Named turns come first, each shown by rows before and after it. Which turns, in which order, take the first row of each pair that follows to the second? Write the first one first, as in the answered first pair.
turn Y:
[ -3.7  23.9 -20.6   0.1  22.3   2.2  12.6  -7.9  14.5  -5.4]  ->  [-12.2 -12.4  -2.5  -7.0 -14.5  22.9  21.4  18.7   5.9   6.2]
[-10.3 -50.9   9.4   5.8 -15.1   8.6  24.4  47.8  16.5  15.2]  ->  [-16.5  -5.2  18.6  23.1  54.1 -38.0  11.4 -18.7   8.8  16.4]
[-25.3  21.9  -3.6  17.1  26.2  15.0  33.3  14.8  15.9   2.9]  ->  [-28.1   7.0   3.2  14.0   9.5  22.2  35.4  25.0  14.9   6.9]
turn R:
[-13.9  -6.2   5.1  -1.0   4.1  -0.1   4.7  -4.5 -11.4   7.9]  ->  [ -0.1   6.9  -1.6   1.3   9.1  -7.9  -8.0 -11.6 -12.4   1.5]
[  8.3 -26.1  21.8   5.0  -0.9 -10.0 -17.0  21.8   0.9  -7.7]  ->  [ 20.2  -2.0  -2.8   4.0  13.4 -11.9 -20.4  20.2  15.0 -19.9]
[ 57.0  16.3 -23.6   1.7 -19.8  -2.9 -27.5   6.4  -0.7 -24.3]  ->  [ -4.0  -3.8 -26.8  -4.1 -19.7  28.7  33.0  40.3  34.1 -14.3]
turn E:
[-19.1  -6.7 -26.5  15.8  -9.6   9.1  -2.3  -6.0  -4.5 -18.1]  ->  [-15.1   0.2 -26.0  18.9  -4.7   3.5  -7.3 -16.3  -7.9 -17.1]
[-24.3 -23.8  35.7  -0.5 -17.3   5.8  18.7   4.3   2.3   1.4]  ->  [ -5.2   1.8  35.9   7.1  11.1 -20.3  -4.0 -31.4 -10.7  -2.8]
[ 7.6  9.4 -7.1 -4.3 10.5 17.1 14.3 -9.6 -4.4  0.6]  ->  [17.3  6.1 -6.4 -5.3  2.7 17.9  6.7 -6.4 -7.3 -1.3]
turn J:
[-17.1 -23.7  30.0  27.5 -34.2  -0.2  25.1   3.0   9.9  14.6]  ->  [ -9.8  23.2 -16.5  27.8   1.1  -9.5  31.1   0.7  42.8  -4.1]
[  6.2 -20.9  49.6  26.9   3.4 -11.5 -13.6 -25.5 -45.3  16.8]  ->  [-15.5 -16.6 -18.2   6.1 -19.4  40.7  37.5  47.8  21.9  -2.3]
[  4.6 -31.0   2.1 -11.7 -19.7  47.8  24.2   6.2  29.8  10.3]  ->  [ 25.2  24.3 -18.7  -0.5  33.1  12.3   0.9 -41.4  32.1  -5.6]
Pairs:
(two turns a pair)
[ 18.1   0.5 -16.8   7.3  19.9 -14.3 -34.9 -17.3  -2.9 -10.0]  ->  [-18.5   2.3 -16.5   9.0  40.5  -9.9  -4.4 -17.3  15.2  -5.3] | E, E
[-20.5 -22.0   7.7   0.0 -23.7  22.6  19.1  26.7   8.0  12.4]  ->  [ 23.8  -1.1 -21.1  -2.9 -30.9  18.7 -10.6  30.1   7.0  -5.4] | R, J
[  3.3  15.6  14.6   3.9  19.9  16.2 -12.1 -15.9   5.9  15.9]  ->  [  0.1  18.4   8.3   2.9  20.6  18.7  -7.7 -14.2  11.2  13.0] | J, Y
[ 11.1 -29.0   2.1   9.4   1.1 -21.0 -28.2 -30.5   7.3   4.7]  ->  [-12.1 -43.4 -13.2   2.6 -15.9   3.6   3.1   3.8  29.0   2.9] | R, Y
[ -4.8  -2.3  11.0   8.1  14.9 -16.7 -17.9  -8.5  -3.6   8.4]  ->  [-16.2 -16.3  16.5   4.4   7.0  -6.9  -6.1   2.6  -1.8  12.9] | R, J
[ 11.9   8.6 -16.4   0.9  -6.0   4.8   0.2  13.1   3.1 -14.1]  ->  [ -7.7   9.2   0.9   8.4  20.0  -8.9   9.0 -10.4  -2.1  -4.5] | R, E
[-15.8 -23.1  38.7   8.6   6.0  -0.2 -15.0 -13.5 -17.0  32.7]  ->  [-40.1   3.0  -4.5   3.8  26.9  13.2  17.7   3.0  28.2  19.4] | R, R
[-40.3 -13.0   1.7  -0.1   7.9  10.4  29.2  11.1   9.6  12.1]  ->  [ 33.8  19.1 -24.6   0.3   3.5  -9.4 -26.7  -3.9  -5.2 -10.3] | R, Y
[ 11.0 -41.1   4.9 -13.3 -51.4  36.7  10.1  28.2  -0.6   8.6]  ->  [-35.1 -32.3   8.2  -8.9 -17.9  33.0  45.5  15.9  19.8  16.0] | J, R
[ -6.4  25.3 -24.2   0.9  13.4 -16.6   2.7 -21.4  22.7  -6.5]  ->  [  3.4 -20.9  23.4   1.4 -26.2  -9.6 -13.6 -16.9 -16.3  12.1] | E, Y
[ 38.6 -24.6   9.6   1.1 -45.1   4.6 -28.3  10.2 -34.5   6.8]  ->  [ 46.9   5.7   8.2   8.7 -10.5 -19.3 -41.9 -22.6 -37.7   2.6] | R, J
[ -5.0 -30.6  29.0  -2.0 -32.7  12.2  20.3   5.6 -31.9  21.9]  ->  [-13.8 -29.9  23.6  -2.8 -30.1  17.7  28.8  10.7 -25.7  20.0] | J, R
[ -9.5 -20.9  27.3  16.8 -18.3  17.0   3.1 -16.8 -22.9   8.4]  ->  [ 12.1 -20.7  13.1  11.8 -32.8  23.5  -7.3  -4.1 -24.6   0.5] | R, J
[-44.3   5.3   1.5   1.6  33.2  -1.7  43.1  -5.8  32.6   2.8]  ->  [ -3.1  24.3 -44.4  -7.6  11.9  11.3  21.0  18.8  44.9 -17.2] | J, Y
[-40.2 -23.5  31.1   4.1  13.2  -1.6  21.1  -0.6  -7.4  18.7]  ->  [ -8.6 -37.1  10.8  -8.1 -30.4  22.1   9.2  34.9  -6.3   8.8] | R, J
[ 27.8  16.4 -21.3   5.6  -0.2  11.9   5.5  -9.6   4.4 -29.7]  ->  [ 25.4 -15.0  14.3   6.9 -19.4  10.6  -4.0 -15.5 -23.9 -14.8] | R, R
[ 47.6   0.6   7.9  -2.6 -10.9 -12.4 -40.5  -4.1 -39.4 -14.0]  ->  [ 18.0   7.1  27.6   4.7  22.5 -30.1 -26.8 -32.0 -39.7  -3.1] | R, J
[  6.3 -23.4   8.5 -40.1 -53.5  31.9 -23.8  27.4 -16.6 -10.4]  ->  [ 29.3  34.1 -38.0 -37.7 -11.2  11.8 -32.8   7.1   8.6 -32.8] | Y, Y
[ 43.8   6.1 -11.3  22.9 -24.6  -0.2 -11.6  -6.6 -25.3   6.9]  ->  [ 18.4  29.3 -44.7  19.1  -3.2   9.5  22.4   8.2  15.1  -1.6] | Y, R
[-25.7  29.1  -0.1  -4.6  14.5 -17.9  -0.7 -25.6  25.9   6.9]  ->  [-40.4  -6.9  27.6  -6.1  -7.2  -8.4   4.1 -16.2   9.0  20.6] | Y, Y
[  9.1 -16.6  31.1   0.2 -16.3  -3.9 -29.3 -13.1 -23.1   7.5]  ->  [-30.3 -15.7  36.6   1.8   7.0  -3.2   2.0 -17.1  -9.3  14.9] | J, Y
[ 27.9  24.0 -28.9  -4.6  11.6   8.9  -1.4  26.0  -1.2  -8.7]  ->  [ 13.8  25.2   1.0   7.9  39.5 -14.7  -3.8 -10.4 -17.9   3.9] | Y, Y
[  0.8 -13.5  21.5   5.2  -5.1 -10.7  -6.1 -13.1 -10.2   2.1]  ->  [  5.2  -4.7 -14.3  -4.8 -16.2   7.7   5.9  15.2  13.8 -10.9] | Y, E
[-14.5  41.3 -30.3  -6.3  27.6  13.7  24.4 -10.9  33.8   1.3]  ->  [ 35.0  29.5   8.4   0.0  13.6  -9.2 -32.8 -43.2 -22.9  10.1] | R, R
[ -2.1   2.1   5.5   1.5   3.0 -14.4  -2.2 -10.2  -5.4  -2.5]  ->  [-6.8 -6.7  8.5  1.4 -5.2 -8.5  6.6 -4.4 -6.0  0.8] | R, J
[ -5.4  -7.8  20.2   5.9  -5.0   4.4 -22.5   0.4 -18.1  19.2]  ->  [ -2.8 -12.5  11.9   2.6 -17.5  13.9 -20.3  18.4 -10.7  14.0] | J, R
[  8.3   5.2 -26.6  -1.9  -4.7   2.5  10.1   5.2  10.4  -1.9]  ->  [  5.1  10.8 -23.9   0.4   9.7  -5.4   8.1  -5.6  10.0  -2.0] | R, J
[ 11.4  19.3 -20.0 -25.8 -19.2  -8.1  16.3  10.7   3.7   6.3]  ->  [ 20.1  22.1 -19.0 -25.1 -15.0 -12.3  10.9   3.8   0.7   4.6] | E, E
[  3.1  -6.4  36.8  15.1   0.9 -26.0 -14.5 -27.4 -21.4  10.4]  ->  [ -9.6 -25.6  43.7  11.5 -15.6 -11.5  -0.8 -11.4 -17.8  16.5] | R, J
[ 25.0  -7.8 -11.5  -6.7 -33.9  15.3 -23.6  20.5 -11.7 -11.1]  ->  [ 29.3  -0.4  -0.1   0.3 -27.3  -0.7 -33.8  -0.4 -22.6  -7.6] | J, J
[ 40.7  32.2 -46.2   9.8   0.8 -21.4 -10.8   5.8  12.1 -38.5]  ->  [  9.4  17.7  16.0  24.8  27.5 -48.9 -11.3 -41.2 -24.0 -12.6] | Y, Y
[-26.6   2.9  -5.0  -0.9   4.2  23.4  23.4   0.5  -4.0  -3.8]  ->  [ 17.6   1.6  -1.5  -2.4 -16.8  15.3 -14.2  -2.9 -27.8  -7.3] | J, E
[  3.7 -11.1   9.9  -5.8 -30.2   8.7  -1.2  16.3  -3.9  -3.5]  ->  [ 13.5   2.6  17.2   0.6 -12.3  -9.5 -19.4 -11.4 -15.7  -3.1] | J, J
[ 15.4 -15.7  19.4  -2.9 -32.8   4.6 -27.6 -10.0 -32.0   6.7]  ->  [ 28.6  28.2 -10.8   0.0   3.0 -11.2 -33.5 -28.4 -13.1  -8.6] | J, J
[ 15.2 -21.1   9.3  -1.6 -23.6   8.7 -10.1  13.1 -18.1   2.9]  ->  [ -6.0   9.2 -24.6  -4.1   4.9  11.5  18.2  18.2  19.7  -7.3] | R, E
[  2.1  20.1 -20.0   0.7   9.6  -4.1   9.4  -2.8   1.3   8.9]  ->  [ -4.1  15.0  -5.2   3.2  12.4  -9.2   9.9 -13.8  -6.6  16.4] | Y, E
[-13.4 -13.3  -8.0  -7.0 -11.0  26.0  18.0  46.0  19.9  -3.9]  ->  [-41.8  -1.5  11.0   0.3  27.9   6.1  29.6  11.2  15.9   6.7] | J, R
[-11.6  -6.4  16.4 -15.0   9.7 -11.7  26.9  -1.4   9.6   1.2]  ->  [  7.8  12.9  -2.3  -9.9  18.4 -18.0  13.2  -8.7  11.8  -8.1] | R, R
[ 20.1  28.7 -24.7   0.5   1.2 -15.9 -17.8  -2.7 -21.2   6.6]  ->  [  4.5  11.8   4.2   5.1  -0.2 -20.9 -16.8 -15.0 -36.9  19.3] | Y, Y
[ -2.4   7.3 -17.3 -14.6  -8.3  11.5  -1.1  33.4   9.1  -0.7]  ->  [ 18.9  11.0 -12.2 -11.3 -10.7  -0.2 -25.6  22.1  -9.4  -2.7] | R, R
[ 56.1  -1.4 -12.6 -10.8 -51.3   4.0 -32.6  25.6  -5.7   0.1]  ->  [-25.2 -31.0  60.0   5.9 -12.9 -13.2   8.4 -12.3 -24.2  35.3] | R, Y
[-41.2  -6.6  39.4  17.6  17.6 -16.0  23.9 -17.3  -5.4   3.8]  ->  [-30.5 -28.8  21.5   4.6 -27.6  18.2  30.8  31.4   5.5  -4.6] | Y, Y
[  1.1  -0.2 -19.9  -3.5 -13.1  17.2  16.9  28.9  22.7  -6.1]  ->  [-29.2   0.7  15.3   7.7  22.4  -7.9  25.3  -9.9   7.9   9.6] | R, E
[ 50.3   8.8  -7.0   2.2 -13.9   6.9 -37.7 -13.4 -25.5   1.5]  ->  [-31.6 -28.9  26.1   1.5  -6.5  27.5  28.2   1.0 -10.3  26.4] | R, Y
[-11.3 -22.1  20.1   0.2  -9.8  11.1  12.1  -2.6  -5.8   7.3]  ->  [ 15.3 -17.4   4.7  -2.4 -22.0  13.8  -3.8   7.8  -4.1   1.6] | R, J
[ 52.6 -20.5  36.4  25.0 -23.0 -13.6 -46.1 -29.3 -42.1   9.1]  ->  [ 29.2 -17.9  50.4  29.6  -0.3 -22.4 -32.3 -46.6 -41.5  16.4] | R, J
[ 30.9  37.3 -33.4   1.7  13.9  -9.4 -17.9  -7.1   8.5 -20.0]  ->  [ 43.8  10.3 -23.4  -3.2 -23.1   6.6 -26.4  14.3  -6.3 -16.5] | Y, R
[ 35.1  14.9 -13.7  -1.8 -11.7  -3.8 -16.4  18.0   6.9 -16.3]  ->  [-24.7  -7.1   7.6   0.0  -3.6   6.9  29.9  27.7  17.8   1.3] | J, E
[-25.2 -27.2 -26.7 -13.0 -36.6  36.4  43.7  49.0  28.5  10.8]  ->  [ 41.5  12.6 -64.9 -14.5 -34.8  20.1  -2.6  37.3  23.3 -13.8] | R, J
[ 30.8  33.7 -27.1  -5.3  21.0 -16.8 -17.5  -4.5 -13.2 -25.8]  ->  [ 30.6  18.0   1.0   1.3  19.5 -24.5 -26.5 -17.8 -33.6 -15.7] | J, Y
